D: 3 groups of rows, each row roughly a mix of its group's hidden directions:
D (114 x 11):
[[  1  29   3  19   6 -12  16 -10 -19  -9  17]
 [ 10 -10 -26  -6 -10 -23  -4   7   1   9  29]
 [ 31  13   3   2 -18   1  11  12  15  17  16]
 [  4   0  35  -7  24 -14  -3   6 -19 -10   0]
 [-32   4   6   8   6 -11  12  -3  -6  15  29]
 [ -2 -19 -20  15  11  25   0  -9   8  23 -11]
 [-14  12  -6  28  -3  -7  -5 -27 -19  10  -8]
 [  7   0 -27  -1 -19  19  -6  -2  30   8  -1]
 [ -6  -6 -11  10  -1 -26  12 -13 -10 -33   8]
 [-28 -11 -26   4  16   5 -15  15  -8  -9  -4]
 [-24  -7 -19  -3   1  25   7  24   5  -4  15]
 [ -1   4  -4   2   0   4  -1 -14  -6  47   3]
 [ -9  11   9  -2  15   4 -28  -6 -11  30  12]
 [  6  -1 -18  25 -16 -22   7 -17 -21   2   3]
 [-38   1  -6   6   2  -3  10  22 -20  -3  -1]
 [ -3 -28 -19 -12 -19  17 -12 -10 -17  -1  -1]
 [  8  -9 -25  14  -4  21   0  -9   2  31   6]
 [ -6   6   7   5 -22   4 -12 -17  28  17 -19]
 [  0  28  18 -14  -3 -13  -4 -16 -14  -6 -24]
 [-10  22  27   1   8   4  10 -11   9   8 -26]
 [-25 -21 -20 -18  -7 -11  13  13  15   0   4]
 [  1  15  21   6 -20  -6 -12  22  -6 -21 -16]
 [-14  25   4 -10 -24 -30   1   3  -4   3   9]
 [  4  -3   4   8   4  -3  28  13   0 -37  -5]
 [ -8 -21 -37 -11 -11   5  11   6  10   1   9]
 [ 27  24   1  22  -5   6  14 -17   7 -11   6]
 [-25  19 -18 -26   1  -5   8   0  14  15   5]
 [  5  18   5   9  17  -1  -3  -2  40   9  -6]
 [ 15   8 -11  22 -21  13  13  -7  -4 -28   6]
 [ -5  11  13 -17  25   1 -19  11  11   0 -26]
 [-15  13  23  -6   7  -5   2   2  26 -27   0]
 [ -3 -24 -11 -19   4  15 -25  21   2  -8  -8]
 [  1  19   6 -32 -15 -14  -1   3 -18  14  10]
 [-14  -8  12 -33  -2  -6 -10  24  -8  11  11]
 [-22 -11  26  -2   1 -30   7  -3 -14  -5   5]
 [ -3   0  -4   8  29 -15 -13 -19   5   1 -29]
 [ 22  -1   1 -11 -12  11   3  27   0  17 -24]
 [-10  -2 -12   0 -29  17 -21 -19  10  14  -2]
 [ -9 -17  22  -5  34  -2 -18  -9   6   3   6]
 [-12 -25   5   3  12  -6  13  10  21 -11  27]
 [ 30 -12  -6  -3 -20   3   2  20 -12  -1  22]
 [ -3  -8  -8 -27 -22   5 -17 -11 -21  -2 -17]
 [ 25  19  -8  -2  -3 -22   1 -18   5   6 -24]
 [  2  19 -20 -23 -20 -14  -2  19  -4  11  12]
 [-10  -9  21  11  12 -16  12 -10  11 -29  14]
 [-16 -11 -14  24 -15  11  -1 -10  -1  28  11]
 [  1   5  13  -8  21   7 -15  -6  -7 -11 -37]
 [-21  -1  -1  28  -2  -4  22   2   8   6  26]
 [  2 -16   0   4 -24  -8  13  18  18 -16  23]
 [ -7  -8 -26  -4   7   8 -19  14  29   6  14]
 [ -2 -13   7  22  19  -1   1  -4 -17 -29  16]
 [-27  14 -25  12 -19   6  -6  -6   8  17  -6]
 [ 14  -5  25  -1 -16 -18  -1  25 -11 -10 -14]
 [ -9  -2  41  -9  -1  -7  -8  11 -17   1  10]
 [  8   1  15   1  10  17  -5  24   2 -19  29]
 [ -1   1  40 -12   8 -15  -3   4  14   6 -14]
 [-28  -9 -16  17   6   6  -3 -22 -11  20  -5]
 [-37   8 -18   2  19   5   4   2  17   9   1]
 [-19 -22 -21 -20   7  -1 -24   2 -13   4  -5]
 [ -3  22 -33  -4  -1  -8  28  -2   6  -6   5]
 [-21   0 -17   7  13  22 -11 -10   0  18 -23]
 [-30  -4 -13 -26 -11  14  -3   4  -9 -14   9]
 [ 31   5   8  -4 -31   8  15  11   7  -4   8]
 [ 13  29   7 -28 -11  -3  -3   5 -15  16  -1]
 [  8   0 -31  -6   2   2   4   9  15 -29 -17]
 [ 12  -1  -3 -34 -19  -2  -8   4 -17  11 -18]
 [ -2  -7  41   9   2  -8   0  -7 -15  13  15]
 [ 14  14  -8  24 -19 -19   7 -16  -8 -11  15]
 [ 24  20 -25  -6  -9  -4  22   8 -10   1 -12]
 [ 10   8  -6 -13  -6  24 -21  17 -28   3   5]
 [ -3  18   1  11  -8  -3  18  -9  18 -16  32]
 [  3 -14 -22 -16 -17  20   4  25   0   8 -11]
 [ 18   7  35  -1  -9  -4   3   9  10  -6  25]
 [  0  26  -6 -19 -11  14   6  23   5  21  -7]
 [ 27  -2  24  -3  -2 -12   4  15  -4 -28   1]
 [-10 -26 -12  -1  13  26 -12   6 -22   5  -9]
 [ 29 -18  19   1  -4 -25   3 -13  -1  -9  -8]
 [ 27   0  -4  -7 -11  24  -8  18  -2  23  11]
 [-14 -17  -7  20  -4   1  12  19  18   3  28]
 [ -6  11  -8 -25 -15   1  -8 -28 -10  22   7]
 [  1 -33  -7  -2   5 -21   3 -18  -8 -22   5]
 [ -1   9 -12  31   8  10  18   3  -3 -28  -9]
 [ 13   3  10  -4 -32  19  14 -13   3   7  22]
 [-17  21 -16   1   4  11  -4  25  -9 -12  23]
 [-16 -33  -7   0  11 -12 -11 -20  -6 -11  12]
 [ 29  15  24  -1   7  10  -1  14  16 -13  10]
 [ -3  32   0   2  10  11  -4 -25 -10  -5 -22]
 [-16 -17  26   1   2   5   8  15   5   5  30]
 [ -1 -28   2 -16  -4   7 -29  -1 -19  12   6]
 [-28   2  11   9  28  12  -2  21  11   7  -5]
 [  9 -27  20  -6   9   3 -10 -12  15   5 -27]
 [ -6  19  17  16  16   3 -15  -8  -5   9  30]
 [-21  26  19   7 -11   0  -4 -11  15  11  20]
 [ 17 -21  13  -4  26 -13   4  23 -11   6  -5]
 [ -4  -2  16 -25   6 -15   0  22   2 -16 -24]
 [-31  -6 -14 -19  12  13  -8  -2  -7  22  -2]
 [ 17  -2  -3  19   9 -14   3 -23  16   1 -28]
 [ 14  -8 -21 -25  -1 -17   4  -3 -17   6  24]
 [ 17  13  22 -14  15  -3  -8   5 -16 -28  -4]
 [ 11  29  29 -17  -2 -11  -3   1  -5   9 -12]
 [  6  15  20  12 -18   7  25  -8  10   7  21]
 [ 18  10   7  -7  27  -4  10 -19  23  12 -12]
 [ 23  -6   4 -25   1  21 -26  -1   0 -10 -10]
 [ 27  -3  10  14 -17  10  15 -18  16  -1 -16]
 [ 11  12 -16 -30  10  19  -7   8   4  22  -2]
 [-18   7  -9  -7  34  -6   2  11 -16   4 -20]
 [ -6 -15   6 -10  30 -21  15 -20   0   1 -10]
 [ 15  18  -8   7 -28  -3   0 -24  12   8 -17]
 [ -1 -13  38   6  -8  -4  -4   9 -17  16  11]
 [ 20  -4  -2 -22  -4 -19 -13 -11 -15  22  15]
 [  6   6   0  35 -23  -4   3  -3  10 -22   7]
 [ 22 -10  -8 -14  -5  11 -10  26 -25   4 -12]
 [-17 -26  -4  12   1  -1   4  -4   4   9  35]
 [ 25 -13  10 -20  16   5   0  21   0 -18 -13]]

which group is each row in? (one row of each group first):
[ 30   1  23  -7 -13 -11   2  20  -7 -14  11]	L
[ 19 -14  -6  18 -10  28   0  26  -5   0  -5]	Y
[  6 -22 -17  11   4  -4  -8 -25  14   6 -25]	J

[-15  -3  -6   9  38 -11 -16   3  -8 -12 -13]	J
[  6  15 -19 -21 -17 -20  -3  -5   9  24   5]	J
[ 13 -28  -5  29   3  -5   9   5   1 -16  16]	J
[ 12  20 -14   7 -22  29  -3  11  -5  10  12]	Y
[-15 -18   5  16  11  -9   8  15  25   6 -23]	J
[ 10  25 -10  -1 -28  26   8  -4   9   0  11]	J
[-31  -8  -4 -18  11  10   5  25  13   6  -7]	Y
[ 21 -19   0 -25  -1  -2 -19  18  -5  -9 -18]	J
[ 20  15  15 -14  -6   5  -6  21   7 -28   7]	L
[ -1  -6  35 -13  -2 -10   9   9   7 -21 -18]	Y
[-15 -12  31  10  -2  -6   2  -9  -7  27  16]	L
